In the rows, zero is written as 128.
Each path below is one point turned by a fixed rotation once a step. After each direction that follows a path, write how fast that rotation turns it, in degrees per step (0 if it stays still).
Each turn is a multiple of 5 degrees from 10 to 175, or 0.
Each row of a path follows its step; steps can be skipped.

step 0: [132 132 142 128 112 124 127 123 140 123 134 126 130 129 132 126 130 130
 123 128 120 130 130 120 130 120 117 136 124 134 133 120]
step 1: [126 136 119 120 127 126 141 126 126 124 128 126 132 131 131 120 134 144
 122 128 123 114 128 123 126 120 138 136 128 132 126 128]
step 2: [115 131 126 134 122 140 127 122 135 136 125 128 124 135 125 135 140 129
 132 125 140 125 133 128 133 126 128 138 126 128 118 134]
step 3: [128 139 136 138 131 128 124 123 132 126 131 124 116 118 129 132 119 127
 121 123 124 126 141 122 133 112 129 129 127 125 127 131]
step 5: [119 133 125 136 116 131 127 126 138 121 122 128 135 135 127 128 139 129
 126 127 127 116 119 131 124 116 116 126 125 129 125 120]
step 10: [118 123 113 124 126 136 131 118 127 124 128 135 137 136 134 119 129 134
 125 119 123 115 123 123 124 126 131 132 131 132 123 129]
step 12: [124 139 133 129 126 120 127 122 118 121 143 124 117 126 128 123 116 133
 126 122 126 124 136 121 134 122 130 135 127 129 134 135]
step 13: [118 131 126 135 114 132 136 132 133 134 135 135 137 123 133 127 123 139
 125 133 124 121 128 126 128 136 123 132 129 138 124 139]
step 14: [120 138 127 133 120 137 126 120 142 121 127 121 139 128 125 129 132 121
 130 131 125 123 123 115 126 117 132 126 121 127 130 125]
step 15: [133 135 123 119 132 137 122 116 132 128 131 128 122 132 134 116 128 137
 121 119 120 132 135 125 131 122 132 140 121 131 123 131]
step 16: [121 135 126 127 120 131 129 133 123 129 135 145 124 130 134 139 133 135
 132 117 130 120 131 121 134 120 122 132 135 128 121 130]
Directions:
[125 129 127 132 129 127 129 130 126 130 132 130 121 125 127 129 125 127
 129 130 128 132 128 128 131 126 126 128 132 129 128 129] | 80
[129 130 129 126 129 131 130 126 126 129 131 130 134 128 124 129 129 129
 129 129 128 131 131 125 130 126 127 130 128 132 132 131] | 25
[128 129 130 127 132 132 124 125 125 132 130 129 127 129 131 133 128 125
 124 125 128 129 130 129 125 127 130 129 129 125 128 129] | 85
[126 128 130 128 125 127 130 127 127 129 127 123 128 124 126 131 127 129
 127 128 132 126 130 130 130 130 132 126 128 128 128 134] | 70
[127 129 128 127 128 129 128 128 129 131 129 124 130 127 131 126 129 129
 125 129 129 133 131 132 129 131 123 128 127 131 124 126] | 170

step 1: [115 129 125 119 130 126 124 127 141 123 126 124 116 126 124 124 132 132
 125 130 118 136 122 126 136 140 125 126 134 117 137 127]
step 2: [119 128 119 123 134 127 131 125 143 112 125 126 130 134 120 135 129 119
 124 124 140 126 132 131 129 126 124 124 127 133 134 139]
step 3: [129 134 128 116 121 132 125 125 134 129 126 118 119 126 116 126 111 133
 126 122 125 117 135 120 125 127 124 124 129 129 124 139]
step 4: [121 129 125 123 138 144 126 129 134 126 133 137 115 126 128 130 122 136
 137 140 133 124 125 121 132 132 123 119 136 130 133 129]
step 6: [135 133 128 135 129 142 125 134 128 120 119 132 123 134 120 123 115 129
 128 120 131 114 130 125 125 120 123 130 121 140 130 124]
step 8: [123 140 125 128 135 128 118 135 129 120 117 136 123 134 135 134 138 121
 131 132 122 129 121 129 122 120 122 132 132 125 131 117]
step 10: [132 134 128 128 133 129 136 133 137 121 124 125 116 130 132 124 129 135
 121 133 115 123 142 128 132 130 120 139 124 117 130 126]
step 11: [119 133 117 122 135 130 127 115 137 125 126 126 128 130 133 132 139 127
 129 132 125 136 134 126 120 122 123 136 144 122 127 132]
step 12: [125 123 129 114 129 126 122 121 125 114 117 125 127 123 115 139 130 127
 122 122 122 123 131 118 131 122 127 126 127 117 134 127]
step 15: [123 133 127 125 127 132 117 127 122 122 123 130 128 130 114 129 128 139
 136 120 134 125 118 114 126 119 121 125 138 134 129 135]
step 16: [130 121 130 128 133 135 120 144 132 123 137 130 123 128 119 130 121 134
 129 117 121 125 127 129 130 136 119 117 129 130 137 123]
Directions:
[126 129 130 130 132 129 130 128 128 132 128 126 126 125 131 126 128 128
 128 133 127 128 128 125 125 133 130 131 129 129 133 129] | 110
[129 127 128 128 126 127 132 127 130 128 132 127 122 131 127 130 130 130
 125 125 129 125 129 130 125 128 130 131 125 133 128 127] | 100
[124 130 128 131 128 128 129 130 134 128 131 130 130 125 130 133 130 126
 128 128 128 132 128 127 125 126 125 127 125 128 125 128] | 120
[129 131 127 127 126 131 127 131 131 128 127 130 124 129 129 126 123 122
 130 130 131 127 126 129 127 131 131 125 127 129 125 128] | 25
[128 126 134 133 128 128 125 127 128 130 124 127 128 128 129 131 129 130
 127 128 129 129 129 131 130 131 132 127 129 129 123 129] | 0

step 0: [127 127 133 114 120 124 123 128 130 132 118 129 130 130 127 112 135 128
 121 124 141 135 128 116 125 126 133 132 128 133 123 123]
step 2: [122 121 129 122 126 123 120 120 126 136 121 125 137 128 132 129 132 130
 120 135 127 129 128 113 126 125 146 132 120 132 120 131]
step 4: [116 127 134 123 120 124 115 129 121 122 125 124 136 133 142 142 132 130
 133 133 126 123 126 121 125 131 132 133 125 133 128 126]
step 5: [135 137 127 128 119 119 129 125 123 128 110 124 130 131 134 119 127 135
 133 123 131 128 133 125 125 111 129 125 128 133 127 132]
step 6: [125 132 136 118 128 128 123 130 132 119 130 130 147 131 140 125 130 125
 132 134 130 121 123 122 119 130 121 123 130 133 136 128]
step 8: [132 136 130 121 115 129 132 128 140 130 128 131 140 132 138 122 125 123
 116 130 135 124 126 125 122 131 127 136 136 130 129 137]
step 9: [126 138 127 127 141 126 122 119 122 130 121 119 143 131 130 135 122 132
 129 131 129 118 134 123 127 134 139 136 124 125 124 126]
step 10: [134 129 132 119 114 136 134 128 125 126 121 118 129 135 132 129 130 128
 119 132 137 128 133 121 128 123 141 125 137 133 124 135]
step 11: [128 139 127 123 130 133 114 131 127 113 126 126 135 130 137 132 127 132
 139 131 136 119 135 131 126 129 127 141 126 129 124 127]
step 13: [131 136 133 118 127 134 122 129 134 124 123 135 137 135 129 111 124 129
 133 134 140 119 131 129 132 119 121 129 122 133 127 129]
step 17: [124 124 133 118 128 126 120 126 123 126 115 120 127 126 133 127 130 135
 121 130 137 135 132 115 127 125 142 130 121 129 118 123]
Directions:
[132 128 128 127 123 127 130 127 128 127 127 126 128 128 125 124 130 128
 126 129 131 126 124 133 128 127 125 127 128 128 123 129] | 145
[128 125 128 127 131 125 126 130 124 127 126 128 130 129 126 133 129 127
 127 129 125 124 129 127 126 132 123 128 126 127 125 128] | 145
[126 124 129 125 124 128 124 129 132 129 129 127 128 128 129 131 130 125
 124 129 130 128 126 129 127 130 129 125 126 129 133 131] | 170
[125 128 126 127 129 129 125 121 125 130 130 123 128 129 128 131 128 129
 128 127 127 130 123 128 126 126 129 127 127 127 126 125] | 145
[129 126 125 129 126 130 125 128 126 127 131 129 126 129 127 130 131 127
 133 131 127 125 130 129 130 124 132 129 128 132 126 132] | 45

step 1: [125 128 135 129 142 131 122 129 139 129 120 127 129 132 116 133 134 134
 115 128 138 131 130 123 135 120 135 131 137 120 128 134]
step 2: [122 118 138 128 130 129 128 135 141 128 128 139 126 129 119 122 131 136
 121 135 131 135 134 115 126 130 137 130 127 121 132 141]
step 4: [121 134 129 125 120 135 126 132 125 141 135 133 123 132 126 121 142 140
 123 127 120 132 122 129 136 134 131 138 118 125 132 135]
step 5: [128 139 124 137 118 138 133 124 123 142 128 127 122 122 121 123 142 130
 127 123 128 133 118 117 131 126 134 130 122 131 127 127]
step 6: [132 130 125 136 135 139 127 123 117 136 120 138 119 116 125 117 134 126
 130 130 122 129 122 120 132 128 131 135 123 122 117 123]
step 9: [137 137 138 127 135 117 123 130 134 125 135 130 124 132 127 110 130 127
 133 138 128 138 126 126 121 124 136 123 122 133 130 124]
step 10: [132 135 135 132 135 113 125 133 130 118 130 132 127 133 131 122 146 120
 138 129 136 127 122 129 131 135 134 117 126 128 122 125]
step 11: [117 141 134 125 133 118 120 134 125 128 124 135 129 132 131 121 136 124
 127 133 121 124 128 135 139 137 134 114 131 126 131 129]
step 13: [123 131 128 122 136 134 128 138 125 136 122 131 131 126 128 123 128 130
 119 140 138 117 131 122 125 129 143 126 136 115 126 125]
step 15: [128 122 131 123 138 133 122 133 133 138 131 122 124 139 128 137 136 127
 114 124 127 129 122 130 125 139 139 137 126 124 121 128]
step 16: [128 128 126 125 128 133 122 129 141 140 130 127 122 129 125 125 135 128
 121 122 118 138 127 126 116 136 145 134 126 136 136 132]
Directions:
[128 123 126 130 129 129 129 133 128 125 128 128 126 126 133 126 127 126
 131 130 129 129 128 123 132 130 129 127 129 130 124 131] | 95
[129 129 128 132 124 126 133 125 130 128 128 125 128 131 127 133 129 125
 129 125 133 128 128 124 128 128 129 125 126 131 127 127] | 155
[128 129 124 128 130 128 129 127 126 134 127 130 130 123 128 131 127 127
 127 133 131 130 129 128 132 127 126 127 129 127 127 125] | 55

step 0: [123 130 138 118 127 123 130 134 129 128 123 143 128 127 124 124 123 138
 127 141 126 130 134 134 133 126 121 116 134 136 128 131]
step 3: [125 130 131 126 127 128 119 129 131 133 120 119 132 126 135 138 127 132
 146 128 133 124 135 131 125 135 128 135 132 139 142 134]
step 4: [139 126 130 118 123 124 124 130 131 132 134 135 120 122 125 133 126 132
 128 120 129 112 138 130 132 132 132 130 113 122 130 135]
step 5: [126 128 117 123 120 137 121 119 140 131 132 120 135 125 127 127 135 137
 123 125 120 130 135 127 126 122 126 135 127 132 126 142]
step 6: [124 119 123 130 129 136 132 139 134 129 131 132 123 120 136 127 124 130
 130 136 138 122 131 127 126 132 114 121 127 126 117 141]
step 7: [133 118 133 119 126 125 131 125 119 125 129 132 144 130 134 132 135 138
 121 129 139 135 136 123 134 129 122 135 130 130 122 131]
step 8: [126 135 132 114 130 124 138 129 120 129 137 130 125 127 131 113 123 137
 136 129 130 132 128 131 124 115 125 125 133 123 126 136]
step 9: [127 129 132 129 143 135 129 135 123 123 129 124 135 129 122 123 127 134
 125 134 130 125 124 122 131 127 119 140 130 131 147 134]
step 11: [123 133 130 124 133 131 118 129 126 142 128 117 144 129 122 124 129 126
 133 124 132 124 138 122 125 133 139 127 125 122 133 135]
step 14: [130 127 128 129 134 130 131 131 126 132 139 123 129 118 132 118 130 127
 128 122 125 129 142 127 127 134 115 121 135 128 113 121]
step 16: [126 135 146 123 134 119 126 129 125 120 139 135 123 130 129 125 128 137
 129 138 122 130 133 138 119 133 126 126 134 136 130 128]
Directions:
[130 132 131 128 128 129 127 131 130 127 125 125 130 132 132 125 126 130
 128 127 129 124 126 128 130 128 132 126 127 129 133 125] | 45
[129 129 130 126 129 127 127 134 127 126 129 128 131 129 124 129 132 128
 124 126 124 129 129 125 128 131 126 125 126 132 128 128] | 155
[126 126 131 130 127 132 127 126 129 126 125 131 134 131 127 128 130 128
 129 127 126 129 132 128 126 126 126 129 127 124 132 127] | 170
[127 126 128 127 127 124 124 125 128 125 125 128 125 130 127 127 130 133
 123 125 130 131 127 129 126 124 129 128 125 130 126 128] | 135

step 1: [121 125 134 122 124 128 121 126 130 128 123 136 132 117 131 126 115 125
 115 128 122 133 130 125 128 123 133 126 124 139 129 125]
step 2: [128 126 128 129 126 124 126 133 128 139 125 135 116 128 137 127 125 133
 118 117 126 122 124 124 131 128 137 125 129 120 116 123]
step 4: [125 117 133 133 123 138 126 131 127 134 135 137 133 119 136 120 121 122
 124 124 129 136 123 133 129 125 137 125 131 126 131 125]
step 6: [126 136 125 124 120 128 136 120 123 132 138 122 138 125 125 131 125 123
 126 121 127 132 116 133 125 126 137 119 126 129 132 135]
step 8: [124 137 129 122 133 124 133 128 128 134 130 123 125 126 133 129 126 131
 123 128 127 115 122 119 136 127 145 130 127 137 128 134]
step 9: [125 140 129 136 126 119 136 117 124 135 128 134 130 124 125 127 122 122
 124 120 123 135 128 124 120 118 134 131 122 128 124 133]
step 10: [120 122 131 127 136 124 125 120 133 138 128 143 132 119 133 127 121 130
 122 132 131 131 129 121 136 135 131 127 130 132 121 130]
step 12: [120 135 126 134 135 134 132 123 129 139 130 131 134 122 130 127 132 115
 125 121 132 140 134 135 128 124 127 123 121 128 121 131]
step 14: [121 137 125 129 135 133 140 136 123 126 146 130 126 128 128 136 130 130
 125 129 132 122 125 135 132 120 130 127 126 131 121 131]
step 16: [128 127 133 129 134 123 141 128 127 127 132 133 130 119 122 127 116 127
 130 137 135 119 129 128 125 131 131 141 135 132 123 133]
step 17: [117 141 131 126 135 133 139 121 129 132 129 131 129 135 130 137 129 133
 119 132 125 119 124 118 128 121 129 131 124 129 129 131]
Directions:
[125 131 130 125 128 128 127 130 126 129 129 128 122 127 128 130 129 130
 131 126 130 121 128 127 131 129 128 130 131 126 127 127] | 125
[128 127 128 131 134 129 125 125 128 131 127 127 127 130 132 128 128 129
 126 126 128 131 129 128 125 131 128 128 135 127 128 125] | 135
[126 129 128 129 126 130 127 129 127 128 124 123 127 126 130 127 127 123
 124 127 134 127 128 126 124 127 128 134 127 129 128 128] | 95
[130 129 131 130 130 126 125 127 128 127 129 122 128 126 125 130 122 126
 128 129 127 128 125 130 132 128 129 127 129 130 129 125] | 145
[128 128 128 125 127 128 125 127 126 130 126 131 132 122 125 130 126 126
 133 128 129 130 129 128 126 127 126 128 132 126 130 130] | 120

step 0: [118 134 120 140 125 127 128 133 128 131 122 132 118 117 130 137 128 128
 127 124 127 128 131 145 131 140 120 136 119 113 127 134]
step 2: [137 128 126 133 127 132 131 118 123 118 117 127 119 133 133 119 125 139
 141 130 126 132 128 114 137 130 119 120 123 119 139 125]
step 3: [127 124 135 117 109 118 129 133 119 125 121 141 113 134 122 121 130 122
 131 131 127 130 126 125 134 128 121 126 122 133 126 118]
step 6: [126 125 135 140 130 131 120 122 116 120 130 129 127 127 132 135 118 115
 134 130 122 138 130 132 113 120 123 114 132 127 130 136]
step 7: [138 133 137 137 141 130 126 144 127 127 124 137 126 131 134 125 131 122
 135 134 126 132 129 120 132 142 121 115 128 122 133 130]
step 8: [122 122 133 122 122 122 132 141 139 131 133 134 122 120 125 117 121 125
 136 136 135 129 118 120 122 132 111 126 136 133 127 126]
step 12: [143 126 131 127 125 128 128 133 125 125 125 136 122 128 121 127 125 132
 133 110 129 143 134 115 136 134 118 124 119 118 124 129]
step 13: [131 132 143 126 112 114 134 129 117 125 137 126 129 119 119 126 126 130
 144 136 131 136 128 122 127 128 124 134 126 128 131 123]
step 14: [124 134 141 130 132 119 130 132 127 114 118 119 124 125 137 130 125 127
 134 121 136 129 122 139 141 132 128 138 131 133 132 117]
step 15: [108 133 132 131 126 131 110 129 125 110 128 130 122 126 132 133 125 124
 126 124 127 129 124 128 123 126 118 138 123 131 121 139]
step 16: [127 132 129 140 131 128 118 129 119 136 124 124 129 128 136 130 131 131
 136 128 116 135 119 141 123 133 116 118 116 123 128 140]
Directions:
[128 130 129 127 126 131 128 130 131 129 128 134 126 128 128 130 133 127
 128 123 129 132 125 128 129 123 129 128 129 130 129 127] | 155
[127 134 131 126 127 127 125 122 128 129 127 127 129 126 128 129 128 132
 130 125 131 128 128 129 130 129 127 130 122 127 126 127] | 25
[128 130 128 123 125 128 128 133 129 122 130 125 127 128 129 128 127 130
 124 131 129 127 125 132 129 127 128 129 127 129 129 124] | 70
[129 132 131 127 130 134 128 128 126 128 126 127 126 133 128 128 125 129
 127 128 125 126 126 125 129 125 126 126 126 130 128 131] | 80
[129 131 123 126 128 129 128 126 132 130 128 129 123 128 125 127 126 131
 128 129 125 129 132 130 127 131 126 129 129 131 132 128] | 40
[129 129 126 130 125 127 131 131 125 129 124 129 128 124 127 129 127 133
 125 125 129 124 130 125 127 125 128 129 129 126 130 127] | 35
